Families of rows that turns and mirrors carry onto each other, the same ones carrying the whole set onto itself: the rest of each named row's family, in list order
6 families of 3 rows
Q_137: [ 15  -1   6   9  -9  22   7 -16   6  13   9   2 -13  -5  -4  -3  12  -8
 -18]
Q_248: [  7  11 -12  12  -9 -14 -23  -6 -23   4  -9  -3  15  16 -25   3  -6   9
 -19]
Q_900: [ 10   1  11  11  -9  24  15 -20  -3   3  10  -4 -18  -4  -1   4   9  -6
 -11]
Q_87: [  7   8 -14   4 -16 -13 -17  -6 -28  -1   0  -5  12  14 -23   2 -17  -4
 -11]
Q_18: [  6 -10  27  -9   6  -2   1  16  19  -9  -8 -17  -7  21 -15   3  -8  25
  -3]
Q_853: [  7  -3   1  16 -10  12  13 -20  11   4   7  -3 -16  -2   7   3   5  -2
 -16]
Q_837: [ -2  16  -9   7   5 -21 -19  -4 -18  -2  -3   1  14   6 -24   7 -11   6
 -17]
Q_136: [ 14  -5  26  -1   4  -3   6  20  13 -27  -3 -14  -1  20 -17   7  -8  17
   0]
Q_417: [  1 -11  33  -7   4   0   5  14  11 -19 -13 -13  -8  18 -12   7 -16  17
  -1]
Q_605: [ 12   7  16   9  -3  17   4 -24  13   5   9  -4  -6  -6   8   5   3 -11
  -5]
Q_692: [ 10   4  -1  18  -1  23  11 -17  14   7   7  -3  -5  -8  -6   3  11  -7
 -16]
Q_218: [  4  -8  30 -12   1  -5   4   9   2 -26  -4 -19  -4  16 -20   1 -12  21
   0]
Q_482: [ -2  12 -15  -2  -7  -4 -28  -4 -17   4 -10   5  12  10 -16   7 -19  -1
 -10]
Q_402: [ 13  -8  30   3   9   3   6  20   8 -12  -6 -13  -7  24 -10   7 -18  21
   1]
Q_560: [ 15  -5  31 -11   9   2  -5  12  15 -20  -8  -8  -4  11 -21  -8 -19  17
  -2]
Q_198: [  5  13 -10  12  -4 -24 -16   0 -14   4 -11   0  15  14 -17   6 -22  -1
 -12]
Q_843: [  7  -3   1  15 -15  15   6 -19  18   9  17  -4  -9  -1  -4   1   5  -2
 -18]
Q_997: [  8  10 -11   5  -2 -19 -18  -6 -20  -2  -4  -7  25  12 -19   4 -15  -5
 -12]

Which other rows belong to the same family as Q_900? Q_87, Q_218
Which other rows belong to the same family as Q_560? Q_605, Q_482
Which other rows belong to the same family as Q_136? Q_248, Q_853

Families of rows that turns and mirrors carry onto each other, the same ones carrying the whole set onto itself: the rest of each named row's family, in list order
9 families of 4 rows
Q_987: [-18  13  -7   2 -14   1 -20 -12]
Q_187: [ 24  -8   1 -22  -4  -3   9  -6]
Q_899: [ 13  32  -3   3 -10   3   2 -12]
Q_370: [  4  20   6 -32 -25  -8   0  -2]
Q_166: [ 16  11  26  -9 -16 -11  -6  -6]
Q_630: [  7  12 -16  11  -5  -1 -15 -20]
Q_143: [ 11  20 -21  -2 -11 -10   0 -21]
Q_6: [-22  12   0 -17 -15  14   0  -8]
Q_421: [  6   3  22 -17 -11   6 -12   6]
Q_287: [ 11 -10   1 -18  -1 -14  13 -10]
Q_873: [  8  33 -14  -8 -10   6  -6  -8]
Q_162: [ 5 -6  7  4 11 -5 -2 -5]
Q_118: [  3   5   4  -5  -4   2 -13  18]
Q_120: [ 16  -2  12 -34 -10  -4 -10  -2]
Q_825: [ 21   6 -11  -6  -7  -9 -17 -28]
Q_213: [  5  22   8   5 -11   7   9 -20]
Q_72: [ 15  -4   8 -23  -6  -5 -13   9]
Q_908: [-22  -4  -1 -13 -18   7  -5 -16]
Q_653: [ -9   6 -16  -1 -14   3 -26 -10]
Q_914: [ 18   5   3  -2  -7  15  16 -18]
Q_973: [  7   0 -21 -20 -19   1 -22  -8]
Q_994: [  1 -11  -9 -19  -8  -4  19 -15]
Q_606: [ 14  20  18 -20 -20  -8 -10  -4]
Q_541: [ -3  -6 -10 -24  -2  -4  15   2]
Q_841: [  8  24  -9   7  -3   7  -6 -23]
Q_199: [ 14   7  13 -24 -18 -12  -9   8]
Q_383: [-14   5  -9  -8 -18  15 -17 -12]
Q_246: [  6  -2   0 -15 -16  -9  20 -23]
Q_447: [-12  -6  -1  -6 -20   6 -10 -30]
Q_949: [-14  17   0 -23 -21 -16 -14  -4]
Q_255: [  9  -2   0 -13  10   3  15  -5]
Q_584: [ 21 -11   3 -14   5  -8   1  -4]
Q_336: [ -8  10  11 -31  -7  13 -13  -6]
Q_157: [  9   4  -9   4 -19 -14  16 -17]
Q_721: [ -2  16 -15  14 -10   0  -4 -14]
Q_363: [ -9   3  -8 -13 -30  -4 -21 -17]

Which other rows belong to the same family as Q_363? Q_143, Q_421, Q_255
Which other rows belong to the same family as Q_166? Q_873, Q_541, Q_447
Which other rows belong to the same family as Q_987? Q_187, Q_120, Q_721
Which other rows belong to the same family as Q_630? Q_72, Q_653, Q_584
Which other rows belong to the same family as Q_825? Q_162, Q_118, Q_973
Which other rows belong to the same family as Q_246? Q_370, Q_6, Q_213
Which other rows belong to the same family as Q_899? Q_908, Q_994, Q_606

